Each row of this table is followed by its label. One hidden rule gives the labels. It looks at one to three of the table's principal directions, none of them among the few with the most spread.
[ -4  -3 -39 -12  -9 -10 -39 -14 -22  17  20   9  -7 -26  54 -27  29 -19
  -4  25 -10  -4 -23  20 -10  -1 -15  -9 -23 -31 -15  -8] C
[ -3   6  22 -20 -42  16 -15  -1 -14   3  17   3 -20 -30  23  -1 -23 -30
 -11  20  17 -63   1  42  12 -16 -10 -37 -35  16  19 -10] U
[ 11 -13  16  -2  34  12  23  19  -2  16 -13   3  -4  19  14 -25   3  14
 -23 -11  -4  34  13 -23  27   4  -9   6  16   3 -31   3] U
[ -2  62 -59 -14 -14  -6 -53 -27 -44 -36  22  39 -10 -19 -19 -10  37 -24
  71 -33  75  50   2  17  44   5  18 -55 -40  37  82 -35] Z
[ 46  -7  82  27  80  18  77  77  85  24 -56  -7  -3  75 -24 -24 -30  77
 -22 -87 -14  32  13 -74  37 -20  23  23  42  53 -42  29] Z
[  8  65  32  -4  55   5  18 -34  -1  35  33  -2 -49  27   7  57  21 -26
 -14 -25  -2   5 -49  -4   6  12   6  -9 -16  19  31   5] U
[  0 -27 -12  12  10   3  25  20  28  37  -8  -6  14  40  55 -35   4  52
 -18  -2  -1  15   3 -26 -12   3  -9  13  18 -54 -96   9] Z
[ 21 -60 -12  49  21 -13   2  20  45 -22 -32 -34  82  39 -75 -16  22  68
  25 -18  -2  83  76 -43   9  11  20  29  81 -12 -46   8] X
[ -8  60 -18 -30 -36  11 -62 -36 -34   2  64   1 -44 -40  54 -18  22 -42
  20  13  56 -21  -6  48  45  -4 -10 -62 -49  13  16 -46] U
[ 42  93  -3 -28  34  17 -35  30 -19   0  34  32 -41  -1  -6   1  22   3
  25 -56  18  41  -7 -39  58  -1  12 -53  -9  53  46 -26] Z
[  9  37 -53  -7   6 -13 -67   2 -12  11  28  -8   4   4  16 -46  47  12
  22  -9   9  63  21  -7  49  11  -7 -47  19 -30 -26 -25] U
[ 40  -9 -34  16  27  -3 -23  29  31  -5  26 -16  28  11  -2 -23  48  64
  33  -7   9  95  41 -52   4  12   7  12  60 -17 -57 -26] X
[ 25   3 -26 -34  18   4   5  53  -3  35  32  12 -39  -9  91 -42  15  24
 -19  54 -35  57  -7 -34 -15   7 -40   5  28 -46 -74 -29] U
[ -3  34 -88  -8 -23 -18 -68 -11 -31   1  40  16  18  -5  34 -21  49  10
  40  28  18  41  11  -4   5  13  -5 -32  -3 -43 -29 -32] C
[ 16 -65 -12  24  39  -5  25  17  20  19 -17  -8  35  27  19 -29  33  46
 -12   6  -7  69  22 -29 -10  14  -5  36  41 -36 -68   9] U
[ -49  -18    3   48  -17  -18   65  -56   -9  -60  -85   39   59   47
 -124   72  -37  -19   53  -51   66  -32    1   30  -19   -2   55   19
  -49   60  123   46] C
[ 51  -9  52   2  14  14  -7  75  62   3 -18 -20   0   5  -5 -63 -24  43
  -2 -31 -10   8  46 -24  55 -40   5 -22  28  59 -29 -11] U
[-12 -53  49  34  40  -2  88   4  46  16 -59  -8  11  51 -13  13 -26  28
 -31 -34 -11 -10 -21 -14 -30   0  12  55  10  -5 -21  48] Z
[ 14  56   2 -58  -5   9 -12  26 -19  61  31  10 -77 -20  67 -17 -25 -45
 -42  22 -63 -27 -56  14 -16 -16 -47 -57 -18 -36  15   2] X
[  2 -13  36  22  50   6  54  -3  27  22 -43  -6   6  50 -24   4 -15  18
 -27 -59 -18   5 -18 -31  -3  -4  13  28  11   7 -11  41] U
[-31 -10  -9  14 -10 -11   5 -51 -32 -21 -13   1  26  -4 -56  60   0 -36
  -2   6 -11 -29 -15  18 -34  18  11  24  -9 -10  51  26] C
[ 15 -49   6   3  13  -3   4  42  26  19  -5 -30  14   4  24 -39   3  35
 -32  33 -46  33  30 -23  -3   5 -24  23  56 -42 -80   0] X
[  24   14  -65  -32  -71    4 -105    8  -30  -43   74    9   -9  -85
   45  -64   48  -11   76   50   90   49   59   49   51   -9  -11  -74
  -21   25   19  -90] X
[-29  57 -56 -28 -47  -2 -62 -41 -56  13  37  16 -15 -24  34   3  10 -42
   3   7   3 -49 -34  29  -4   5 -12 -50 -45 -45  14  -5] U
[ 25  23  10 -20   6   8  -9  17   9  21  49  -5 -39 -18  50   6  14   1
  -5  31  -4   7 -11  -1  -6  -1 -15 -12   2  -1 -18 -26] U
[ 31  79  16 -23  26   2 -32  12  21  59  59 -12 -61  10  51   7  25 -10
  -9  -8 -12   3 -36   9  24  -4 -13 -66 -10  -7   1 -14] U
[ -28   22   14   39   -3    7   49  -42   -2  -24  -41   18   46   65
 -103   83  -27   13   25  -78   47  -36   -1  -15   -9   12   49    3
  -17   24   58   46] X
[ -15   20  -53  -19  -28   -2 -104  -36  -88  -40   14    1   31  -61
  -51  -12   29  -50    0   -6  -27   -8   21    3   39   17   -2  -20
    2   -6   40   -7] C
[ 13  -1 -41 -12  22 -22  -8  19  -5  31  29   0  -8  -3  34  18  36   8
 -11  57 -59  51 -23 -19 -51  26 -26  13  37 -71 -28  -2] U
[ -52  -29  -63   -9  -49  -17  -57  -67  -74    6   12  -14   32  -43
   -2   23   19  -57  -36   43  -54  -54  -30   41  -54   32  -26    6
   -5 -107    0   31] X
[-19  -5 -35  -4 -46  -3 -27 -23  -5   6  25  -6   3 -15  53 -24   6  -3
  12  34  25 -26   1  31 -14  -6 -11 -13 -23 -35 -40 -19] U
[ 25  85 -42 -10  26  -3 -15  28   5  21  35  22 -16  41   2  20  27  40
  33 -31   2  61 -11 -56   6  17   7 -38  22 -22  -7 -13] Z
[-18  19 -35 -40 -54  -3 -44  19 -58 -33  17  17 -10 -54   1  -8 -17 -32
   2  62 -19 -13  22  13  12  11 -26 -22   2 -13  20 -29] Z
[ 13 -19  44  11  36   8  51  14  31  17 -12  -8  -8  23  12  12 -14  17
 -26   5 -21  -4  -6 -23 -14  -7   1  40  12  18 -33  10] C
[-32 -69  21  41   8   2  56 -40  -4 -19 -61  -7  61  34 -63  30 -21   6
 -21 -22   0 -24  15  -8 -24   9  20  62  10  -2  -8  47] C
[ -5 -35  62  27  13   7  84  19  55  22 -48 -15  13  57 -25  29 -54  31
 -32 -19 -19 -42  -3 -12 -31 -11   9  30  15  -2 -24  44] Z
[-36 -87 -40  15 -23 -16   2 -23 -34  -7 -23 -11  58 -14  -9   8  12  -1
 -30  50 -36  -2  11  10 -54  33 -18  49  29 -88 -40  29] X
[ -6  22   2  -2 -17 -10 -22   8  10  18  -1 -14   1  11  -6   2 -14  -6
 -11   6 -29 -34  -2  14   7  -6  -6 -32   3 -21  -2  11] Z
[ -25 -114   18   25  -57  -20  -16   14   43  -16  -36  -55   47  -37
   20  -63  -23   11  -28   66  -26  -56   45   53  -10  -17  -17   36
   22  -34  -73    4] U
[ 16  24  30   5  31   1 -22  12  33  14   5 -26 -21   8  13 -40  14  13
  -6 -46   5  13   1  -5  58  -9   7 -18   8  25 -19  -8] U
[-13  67 -37 -52 -40   3 -42 -28 -48  36  89  11 -68 -48  88  38  15 -54
 -11  69 -14 -45 -61  38 -45  15 -37 -41 -40 -59   7 -28] Z
[-21 -28  52  11 -17   5  61  27  32  -9 -54   1   2  25 -20   1 -60  15
 -16 -16  10 -50   6  11   3 -11   7  11  -7  17   4  25] X
[-33  51 -30 -18 -47  -1 -42 -32 -58 -34   2  28  -2 -21 -36  14  -8 -45
  28 -16  41 -34   0  37  35   6   9 -53 -45  18  78  -7] Z
[-12  27 -52 -32 -27   0  -9 -16 -39 -10  64  21 -39 -38  65  21  22 -14
  24  70  24  26 -20   5 -41  23 -22   9 -13 -35 -11 -47] Z
[-22 -48 -18   0 -57  -5 -14  11 -12 -23 -18   5  31 -24  10 -30 -15   1
   6  41  21 -30  35  35   4  -4  -9  -8 -10 -15 -14  -7] Z
[ 16 -11 -32  -2  -9  -6 -23  44   9 -15  14   4  14 -10  20 -31  23  44
  23  22  12  49  35 -24  13  11  -4   0  31 -17 -44 -29] Z
[ -3  13  76  53  61  -4  57 -30  71  29 -45 -38  11  87 -68  40 -14  20
 -15 -98   5 -19 -19  -7  21  -7  40   6   7  30  16  56] Z
[ -5  -4 -27  -3 -14 -12  -4 -17  -3   4  27   3  -8 -10  25  15  22 -11
  21  41  21  20  -9  29 -28   9  -8  -8 -10 -24  10 -16] Z
[  0  41 -44 -16   9 -16 -22   2  -3  29  33   2 -28   2  44  -1  26   4
   3  10 -27  28 -39 -13 -26  15 -16 -12   8 -59 -21  -6] X
[-32  98  -7 -21 -27 -10 -59 -46 -48 -35   1  16 -36 -32 -63  29 -12 -76
  26 -65  15 -59 -47  41  41  -2  21 -60 -59  43 127   8] X
[ -12   38  -61  -24  -61    0 -101  -43  -62  -22   48   11    3  -61
    8  -13   32  -47   33    6   35  -28    2   45   22    1   -1  -60
  -43   -8   43  -29] Z
[ 16  33  64   6  37   5  37  53  52  35 -34  -7 -23  55 -16  -3 -34  29
 -29 -60 -23 -20 -11 -20  40 -12   8 -30  12  20  -1  32] Z
[ 16 -39  19  19  70   4  75  20  24  21 -15  -7  11  43   2  30   6  48
 -37   6 -52  53  -9 -76 -50  23  -4  87  59 -29 -71  23] U
[  1 -77 -17  29   6 -11  32  17  44  22 -11 -19  35  31  46 -34  21  59
  -3  32  11  46  25  -7 -29   9  -9  34  35 -59 -97   2] X
[  7   4   3  15   0  -1  -3  17  30   6 -15 -11  20  29 -14 -19  -9  32
   6 -29   1   0  18 -16  16 -10  10 -12  15  -2 -27   9] Z
[ -3 -26 -28 -48 -77  15 -40  17 -22  25  50  -3 -34 -70 117 -57 -15 -22
 -23  88  -9 -53  -4  47 -31 -19 -52 -30 -25 -58 -60 -35] X
[ -9 -18  -8  -7 -48  19 -40 -22 -23  -9  16  -5  12 -33  26 -36   1 -13
   1   0  44 -43  22  35  26 -13  -3 -27 -31   2 -17 -16] Z
[ -1 -29   2 -18   7   6 -33   4 -13   7  12 -22 -22 -40  69 -85  19 -10
 -32  23  -7  19  16  10  48  -4 -28  10   7  -7 -65 -28] U
[-20 -22 -19   3 -30 -20   8  -7  -3 -14 -31   9  15 -11 -23   9 -24 -21
   9  17 -21 -29 -17  26 -45  -9  -1   9 -15 -14  41  21] Z
[ -9  21  16   6  -5  11   1 -28  -5 -15  -3   4  -3   5 -18   5  -6 -12
  15 -37  47 -21   2  13  30  -9  19 -13 -30  43  29  -3] U
[  6  19 -48 -27 -62  -4 -61  13 -16 -38  35  26 -17 -62  40 -47  11 -14
  63  33  63   4  18  42  20 -20  -2 -47 -43  31  34 -59] U
[  19  -38   32   44   60   12   41   -3   11  -21  -85    8   68   51
 -118    5  -14   26   -4 -109  -13   22   23  -57   19  -13   44   38
   23   59   37   58] C
[ 16 -76 -59  -7 -13   3  -4  10 -13 -11  38   9  16 -41  90 -52  45  32
  20  93  27  77  38 -13 -37   8 -26  52  20 -34 -95 -55] C
[-27 -68 -34  -1 -55  -7  31  -1 -10 -40  -9  19  17 -34  30  -8 -18   4
  26  74  32  -3  15  23 -59   1 -11  47 -12 -19 -15 -21] Z
[-12 -43   1  34  28  -6 -16 -50  -9  -8 -28 -30  49   8 -51  -9  28  -7
 -16 -42 -10  14  14  -2  15  10  16  31  20  -7  -6  29] U
[-18  -1  20  21  23  -1  24 -25   1  -9 -22  -6  13  28 -30  19  -2   3
  -8 -25  11  -3   3 -10  16  10  17  26   2  16  -3  15] C
[  4 -15 -24  -8 -24   6 -66 -11 -45 -23  -9  -1  36 -41 -43 -30  10 -28
  -2 -18 -13 -11  29  10  31  -6   0 -26   0   7  31   4] Z
[ -5  -8  17  26  14   7 -10 -38  -8 -19 -33  -1  32   7 -63   6   5 -12
   5 -80  23 -24  -1   4  26  -7  35   0 -21  40  48  31] U
[ -8 -20  -3  27   8 -14   8 -11  11  -5 -35  -4  38  27 -50  10   3   7
   9 -26   3   8   9   5   0   3  17   0   6  -2  23  27] U
[  6 -60  42  22  53  -3  73  36  43  11 -65 -12  12  32 -20 -10 -29  35
 -44 -30 -64  13 -15 -47 -34  -2   1  72  43 -11 -34  48] Z
[ 26  25 -15 -20  -2   6 -43  23  -4  21  37   5 -18 -16  45 -28  25   3
   3  12   4  14   5   2  26  -5 -12 -42  -5  -3 -18 -25] C
[  2 -38  26   4  16   4  43  26  24   4 -43   7  -6  12  19 -46 -23  14
 -13 -16   5   6   1  -2  10 -18  -2  18  -6  20 -16  10] U
[  3 -49  33   9  19 -11  41  36  53  43 -29 -35  -3  23  33 -27 -27  24
 -53  24 -73 -10 -11  -9 -33 -10 -24  33  39 -49 -70  29] Z
Here are more rows. What is the label of each one?
[  5  49   0 -19 -18   4 -10   3 -17 -49  27  17 -32 -31 -37  30  -5 -20
  49   4  45  24  12   8  20   5  10 -21  -9  57  79 -40]: X
[-50 -39  -3   7 -59  -6 -20 -33 -36 -43 -59  -4  43 -31 -68  -7 -43 -43
 -14 -23 -13 -85   4  42  -2  -7   8   3 -24  -4  53  39]: X
[-12 -39  71  45  65  -4  87 -10  47  16 -78 -21  22  75 -51  12 -31  16
 -39 -52 -24  -4  -5 -20   7  -7  21  54  18  29 -11  56]: C
[ -39  -19   -2   48   -3  -16  -15  -42   -2  -35  -82  -10   76   37
 -106  -13  -12    1   10  -93   14  -32   20    6   43   -5   44    3
   -8   21   38   51]: U
[  4 -17  30  32  38   4  38  -8  38  26 -34 -18  22  54 -27   7  -6  29
 -19 -59  -9  -2  -8 -23  -4  -4  18  17  16  -6 -23  41]: Z
[  7 -53 -11   4  -5   8  49  16  13   8  -8   8  13  13  25 -10 -10  28
   3  30  11  34  15 -11 -44  -1 -13  25  16 -28 -39  -1]: X
[  4  37  -7  11  33  -6  17  -6  21   2  -5   5 -12  35 -22   8  13  19
  28 -60  24  46 -21 -22   6   7  19  -7   4   5  25   7]: X
[ -28   47   28  -26  -27   13  -30  -50  -32   45   11   -4  -46  -16
   36    0  -24  -77  -47  -27  -11 -116  -62   67   18  -21  -13  -63
  -75   -8   41   27]: C
[ -1  16  22  35  56   6  18 -49   2 -11 -18 -12  25  47 -73  32  21   7
   8 -77  26  37   9 -31  34  13  36  22  14  39  21  20]: U
[-32 -51 -28  11 -19 -18  23 -33 -24 -23 -18   1  31  -4 -18  16  -2 -20
   8  60   2  18  17  22 -38  13  -9  38   6 -22   6   1]: C
[  18  127  -32  -42  -38    6  -84   19  -19   -9   60   30  -55  -26
   17   -6    5  -16   56  -33   41  -20  -17    8   55  -16    9 -103
  -47   41   63  -47]: Z
[ 27 -28  80  45  77   1 104  45  85   4 -64 -11  11  79 -64  27 -27  62
  -6 -64  -6  42   9 -52   0  -4  32  49  45  49   1  39]: X
[ 30  33   1 -11  17  10  -4  47  27  -4  24   4 -27   0  30 -26   7  43
  19 -17  11  39   8 -44  20  -3   2   0  20  18 -36 -31]: X
[ -4  81  -4 -20  -3  -2  16  -5  -4   8  26  20 -48  16  -9  56 -14 -18
  23 -10  10  -3 -40   1 -20   6   2 -34 -19   3  61  -4]: X
[  50  -25   -4  -11   11   14    5   77   39    9   32  -10   -6   -4
   59  -52   11   70    5   44   -5   75   50  -52    4   -4  -21   15
   60  -11 -100  -45]: X
[ 13 -17  19 -13  -6   1 -10  23  24  14  29 -18 -35 -33  65 -29  10   2
 -13  35   1  -4  -6  23   3  -4 -18  -2  -1  -7 -32 -24]: Z
[-31  42 -28  -5 -53 -14 -21 -46  -6  11  31   5 -20  -8  13  49   1 -35
  26   5  31 -61 -51  63 -43   4   4 -48 -53 -40  56   7]: X
[-44  -4   0  -6 -56 -11  28 -18   4   6   1   6 -22  -5  41  23 -34 -25
   1  50  22 -69 -31  60 -43  -3 -12  -9 -45 -31  10   2]: Z
[  6  -3  11   6  17  -7  39  25   7 -25 -25  24   1   7 -39  36 -12  10
  16  -4  -3  17  -6 -19 -19   7  15  26   5  30  45   8]: U
[-15 -36  18  18   8   3  62  15  29  31 -38  -6  18  49   9  10 -31  36
 -37 -13 -25 -27 -14 -20 -39   4  -4  30  16 -50 -55  43]: X
[ -3  -7  58  32  41   0 101  26  46 -14 -59  17   7  64 -65  58 -39  39
   4 -53  14   3 -10 -34 -15   6  34  40  11  42  36  39]: X
[  3 -98 -39  23 -40 -16 -26  31  21 -13 -16 -34  81 -11  -7 -42   7  49
  -2  65 -33  24  73  -8 -28   4 -15  30  66 -65 -91  -2]: Z
[-20 -30 -41  30   6 -12  41 -10  -2 -30 -28  13  51  32 -43  35   3  44
  23  -7   4  38   7 -48 -54  28  18  64  32 -36 -22  17]: X
[  2 -11  47  45  74  -2  67 -25  31  23 -43  -9  27  80 -61  51   6  19
 -18 -62  -2  22  -9 -26   2  11  30  29  16  18  11  50]: C
[-12 -75  34  32  13   3  60  19  28  -4 -73  -6  47  34 -29 -16 -36  36
 -33 -25 -22 -23  18 -25 -12  -7  10  55  21  -3 -43  44]: U
[ 23  46 -43 -27   2   9 -68  25 -26   7  28  13 -14 -16  33 -66  33  10
  15 -28  16  47  17 -19  63  -2  -9 -56   2  -2 -18 -31]: Z
[ 49   5  38 -11  54   9  23  55  46  16  21  -9 -48   3  46 -38  14  31
   0   6   3  75  13 -29  32  -9 -10   7  30  41 -33 -36]: U
[ 17  -9  27  -2  26   3  16  27  25 -10 -15   4 -23  -7  20 -45  -2  11
   7 -16  19  28   6  -5  33 -17   3  10  -5  50   0 -17]: U
[ 13  11  44  -4 -17  19  18   3  21 -18   1   0 -21 -13 -18  11 -35 -10
  16 -19  31 -37   3  15   5 -28  14 -10 -25  63  44  -9]: Z
[ -4   0  59  36  37   5  77 -11  41  36 -49  -3  17  79 -56  67 -35  13
 -29 -64 -17 -49 -33 -12 -28  -5  27   8  -6   5  25  70]: Z
[  8 -41  -8   5   9   0  15   3 -10 -14 -14   8  22 -13  -9   2   1   3
  -4  22 -24  13   7 -20 -32  -1  -1  45  13   4  -8   4]: C
[  -9    2   83   50   18   -3   42  -48   46   -8  -64  -22   31   50
 -122   65  -45  -28    0  -87    3  -82  -14   30    5  -32   52   -2
  -31   82  102   64]: C
[ -9 -26  -2   9  34  -8  63  17   9  15 -40  21   2  34   3  15  -9  23
 -19 -16 -26  19 -35 -30 -44  16   0  41  11 -34 -10  36]: X
[ 33  -6 -18   1  49   5 -11  -1  -2  37  35 -10   1  12  32  -7  55  20
 -13   4 -13  74   4 -31   0  18 -12   3  34 -33 -48  -8]: U
[  3  12  18  23   6  -4 -24 -24  28   2 -13 -27  15  16 -46  -8   5  -3
  11 -64  16 -11   3  19  31 -13  23 -30  -4  19  31  18]: X
[ 23 -74  50  42  44  16 111  30  69   4 -35 -10  30  54 -12  31 -25  78
 -13  -9  -4  24  15 -64 -62  -1  18  94  46   7 -71  24]: Z
